One turn or mirror swaps these rows in pairs. Which row does each one swap with?
nopur: [  6.7   8.7 -11.4 -13.1  12.8  -4.0  10.8   8.7   7.0 -10.8 -11.0 -11.7
 -25.4 -16.6  11.2   7.9   4.4  -8.4  12.8]
Poma: [  0.3 -11.3 -12.2  -7.0   5.9 -12.2  -0.3   4.9   4.9  -7.0  -2.9 -24.6
  -5.1  -6.0  21.5   6.5   3.5 -15.8  -2.7]
bimop: [-15.0   9.8  -4.3   0.6  26.2  11.6   3.3 -11.8  12.2 -13.0   3.7  -8.5
 -15.9  16.6  -1.0  -0.8   1.3   7.0   3.3]
lumib: [  7.6  14.7   7.5   0.2   5.3  -9.1  -3.2  10.6   6.4   6.5  -8.3 -19.6
 -21.0  -5.0  10.1   6.6  -6.9  15.0  12.8]
tutov: [ -4.4  13.5 -11.2 -11.4  -3.1   5.9   3.4  -7.3  -7.0 -21.7  -5.8 -22.5
 -28.6 -13.3  -6.8  -6.5 -12.1   1.5   9.1]
suza: [ -1.8  12.7  -5.2  -7.1  18.0  -8.7  14.1   9.6  25.8  -3.3  -5.9 -19.6
  -1.3  13.6  -1.4  -4.6  -9.5   7.0  26.4]
Tapil: [ -7.2  -6.1 -12.5 -14.8  -1.5 -10.4  -3.2   4.2  -2.0  -6.1 -26.1 -16.0
  -4.6  -6.8  16.9  -4.8  -5.7  -0.8  21.5]
mevek: [  2.8  -1.6  -2.2  -8.9  -2.7 -14.4   6.8   1.0   9.6  -5.8 -12.4 -20.8
 -10.7   3.2  20.5  11.7  -2.9 -13.7  -1.9]
Koz: [  0.6  17.6 -27.2   2.5  14.2 -15.0 -13.9  -4.3  12.5  -3.7   0.7 -21.3
  11.5  -8.9   2.1   3.7  -8.9   8.8   6.8]
todig: [ -4.4  12.4  11.8 -16.8   5.4  -4.3  14.3   6.8   3.5  -0.8 -12.0 -24.3
  -7.3 -14.1  11.5   1.3 -19.3  -9.7  -0.1]
tarag: [ -4.9  15.8   5.8 -12.2   0.2   6.1   0.9  -2.5  25.8 -22.7  -9.2 -18.3
   1.1 -20.7   2.7   3.9 -21.9  12.8  14.9]
refi: [-12.5   9.2   3.5   7.7   4.0 -12.7  12.6 -10.2   9.7 -10.1  -0.6  -9.2
  -3.1  12.4  17.2  -9.3 -14.3  17.8   8.0]
Lafu: [-18.6  -7.4 -23.8  -3.1   1.5   1.4  12.5  -1.9   6.8 -24.4   1.5  -8.6
   7.2   2.9  -6.2   9.0 -11.8  -3.2   3.9]
div: [ -6.3  10.4  -1.8   1.7  25.1   3.8 -11.4   1.3   1.1 -20.0  -4.4 -34.7
  -2.2 -12.0   2.4   6.3 -24.5  11.4  12.8]
gat: [ -9.9  -0.8 -11.4  -3.2   9.2  12.0 -11.9  15.0  15.5   5.6  17.1 -29.4
 -12.0   0.2  -4.2  -0.6 -17.9   0.1  -1.4]
kota: [  2.0 -12.7  -7.2  -1.2  11.1   0.8   8.3  -5.1   9.4 -14.2 -18.3 -24.9
 -13.2 -25.1  14.6  -2.6 -16.7  -3.6   4.9]
nibe: [-16.5  17.0 -15.9  -2.1  -8.0   5.0  -4.2  -4.3  -6.2  -7.1  -8.8   2.4
  -8.7 -14.6  11.1  -2.7   1.1   6.2  14.8]
liruk: [ -1.8   4.0 -15.2  -3.0   2.6  14.9   1.4 -15.8   4.1  -4.1  21.6 -11.0
  -1.2   7.3   5.8 -15.0 -17.1  -4.4   4.3]
Mukik: [  6.3   3.7  -4.9  -2.7  22.7  -7.9   3.7  14.3   0.2  -7.7  -5.5 -18.1
  -5.4  -7.8   7.7  -2.4 -24.8  25.0  10.8]
Fad: [-17.5  16.0 -22.0  -8.9   7.1   2.6   6.9   8.4  31.0   3.0   2.8 -15.3
  -1.0   8.5  -3.1  10.7 -15.8   8.0  10.8]
gav: [ -1.9  -3.7 -11.1  -2.0   4.5  10.6  13.7  -9.0   6.6  -5.8  20.0  -4.1
  -6.9  10.6   3.1 -14.4 -18.2  -1.5   2.9]
Tev: [ -5.5  -5.4 -13.4   1.3   1.5   7.3  -7.0  -7.5   0.7  -0.2  20.0  -2.8
  -4.6   8.8   4.4 -10.7 -21.3   4.6   1.1]
lugi: [  0.0  -1.5  -6.4   1.4  15.3  -6.7   7.2  -1.4  12.4 -18.2  -2.0  -7.4
   6.1  -7.0  -3.3  -1.7 -37.6  -4.7   2.6]
tuga: [-22.9   4.1 -16.7  -1.1  12.9  15.0   1.6   3.7   0.0   1.0  -1.2 -23.6
 -14.3 -16.3   6.8   3.4   3.7 -14.7   6.7]
Zegi: [-14.3   5.0  -3.6 -22.5   3.2   1.7   8.9   0.7  10.7   5.5  -2.2 -37.9
  -7.1 -11.8   2.9 -15.2 -12.4 -10.8  14.1]
gido: [-22.3 -11.6 -19.4  -9.5   7.6   4.2   2.5   7.3   5.9  10.3   7.5 -22.2
 -14.5  -4.0  18.4  -5.3 -10.5  12.8   3.8]
kosa: [ -2.3   9.0  -7.2 -10.5  -6.4 -18.9   4.5   9.5  16.9 -19.5  14.6 -11.8
  -8.9   7.8  -9.1  -3.1  -6.4  -0.7  11.2]
vapo: [ -0.2  19.9 -14.2  10.9  23.5   0.4   4.9  12.5   2.7 -14.4  -8.9 -11.6
  -6.3  -8.1  -4.2   9.4  -4.9   2.1  19.2]
gapo: [  3.0  10.1 -14.4  -2.1   4.8   8.7   2.1  -9.4   6.7  -4.1  18.3 -12.3
  -2.4  14.0   9.4 -17.5 -10.6 -11.4   2.1]
Soze: [-19.6  15.7  -6.0   2.4   9.7  -0.8   1.8  -5.1  15.6  -7.0  -2.1 -13.1
   8.8  -4.6  11.5 -14.3  12.7  17.7   2.7]
Totos: [ 20.1   7.0  -3.5 -15.7   3.4   7.5   5.0 -16.2   8.7 -14.9  -4.3 -12.3
 -13.2  -4.0  14.8   4.8  -5.1  11.8  19.9]
Vis: [ -5.1  19.7 -23.3  -5.4   9.3  -4.8 -12.8  -8.7  19.8  -1.9   2.7 -25.1
  11.2  -1.9  -4.8   4.1 -20.0   3.8  -2.0]
tol: [-11.6  11.9  11.4 -24.2  10.2  -6.1  -6.4 -12.8  17.6  -4.1   8.4 -24.5
  -4.6 -11.4   2.1  -3.3   4.8   3.5   1.5]
kizu: [  6.1  10.6  11.6  -2.0  17.9  -5.9  -3.8  13.7   7.6 -18.6 -11.1 -18.0
  -9.7  -3.9   1.9  -6.1   4.4  -8.6  10.0]
tepe: [-14.8   1.3 -27.6  18.3  14.4  -1.2   3.5  -9.7  23.0  -0.5  -3.3  -9.2
  -1.4  -2.7   5.8  -6.8 -16.9  10.0  11.1]
rofog: [-10.9  -7.6 -10.7 -20.7  -1.4  10.3   1.6  -7.3  17.2 -23.8   2.7 -35.2
  -7.6 -11.7   5.7  -1.4 -21.4  13.2   3.1]
gitu: [-14.9  -3.6 -19.4  -7.3  24.0   2.0 -14.3   2.5  11.0  -6.1  -7.8 -15.4
  16.7   4.6   0.4  -9.1 -16.6   2.2  12.1]
Nom: [-20.4  14.9 -22.7  -5.2   0.4   5.3 -16.1   3.2  18.3  -2.5   5.5 -23.0
  -9.5  -5.4  -5.5  -9.9   7.0  -2.8  13.3]
Dit: [ -6.0   6.6 -12.1   4.4   0.9   4.5  -4.2  14.8  17.9  -8.5  15.3 -26.4
  -3.2   3.3  -9.5  11.8 -18.1   6.6  22.0]
fipez: [ -5.4  -2.0  -7.6  -6.6  23.3  20.2  -6.2   7.3   6.3 -26.3  -0.3  -2.7
   3.3  -4.8   1.1   4.7  -7.2  -2.8   1.9]
kegon: [-19.9  -3.2 -13.7 -11.7  -1.2  -2.2   4.3 -18.7  22.6   4.8 -11.1  -9.6
 -11.9 -13.3  17.9   9.3  -8.2   5.2  11.7]
Tevik: [ 14.9  -2.7  -0.1 -17.4   3.6   5.0  -7.2 -11.4   4.5  -9.9  -5.5 -10.6
 -14.9 -11.0  13.0   8.4 -10.6  20.5  13.5]
Mup: [-26.1  -1.7 -13.4   8.7  -0.4  -2.2   0.1   4.7   3.2  -4.0   0.5 -22.7
 -19.8   8.3  20.0   5.9  -5.1   0.6  17.0]
nel: [-26.1   2.1   2.8   2.2  -8.7   5.1  10.2   1.4  23.8  -7.5   6.4  -6.2
  -1.8   3.8  14.5  -6.5 -13.3  -7.2   5.3]
vidom: [-15.2   9.8  -0.7  -9.0   8.4  -4.4   8.5 -20.6  -1.3 -12.4 -17.0 -12.0
   6.9 -17.3   7.5   8.6  -2.7   9.1   5.6]
kedu: [ 21.1  15.1  -9.1 -20.8   3.8   8.3  -1.6 -13.9  13.1 -13.2  -4.3 -21.1
 -12.7  -5.6  13.1   1.8  -2.2   8.4  15.5]
rem: [ 11.0   7.7  -3.5 -20.1   5.4   9.2   7.1 -20.3  10.3  -8.8  -3.3 -13.5
 -14.3 -13.8   7.7   1.3  -9.3  20.4  16.1]
kalit: [-12.9  20.0 -24.3  -0.3  26.8   5.4  -2.4   0.1  11.3   2.3  12.5 -10.9
  -2.5  -8.8  -4.2  -7.7  -8.5  -7.4   1.8]
rab: [ -2.1  -3.9 -12.5  -9.2  -2.8   2.0   8.4  15.8   9.0 -33.5  -2.3 -24.1
  -0.8 -14.1   1.8  -9.5  -1.9   2.0   1.9]
dep: [ -9.5   7.9  20.1  -0.6   4.7   0.6  -0.7   0.8   2.2   6.8   0.4 -29.8
  -8.3 -10.9  14.3   6.8  -3.8  -1.8  14.2]

Lafu is swapped with vidom
Poma is swapped with Koz
todig is swapped with Fad
kizu is swapped with Nom
Mup is swapped with div
Vis is swapped with mevek
bimop is swapped with tutov
kota is swapped with tepe
rofog is swapped with refi
Mukik is swapped with gido
gat is swapped with lumib

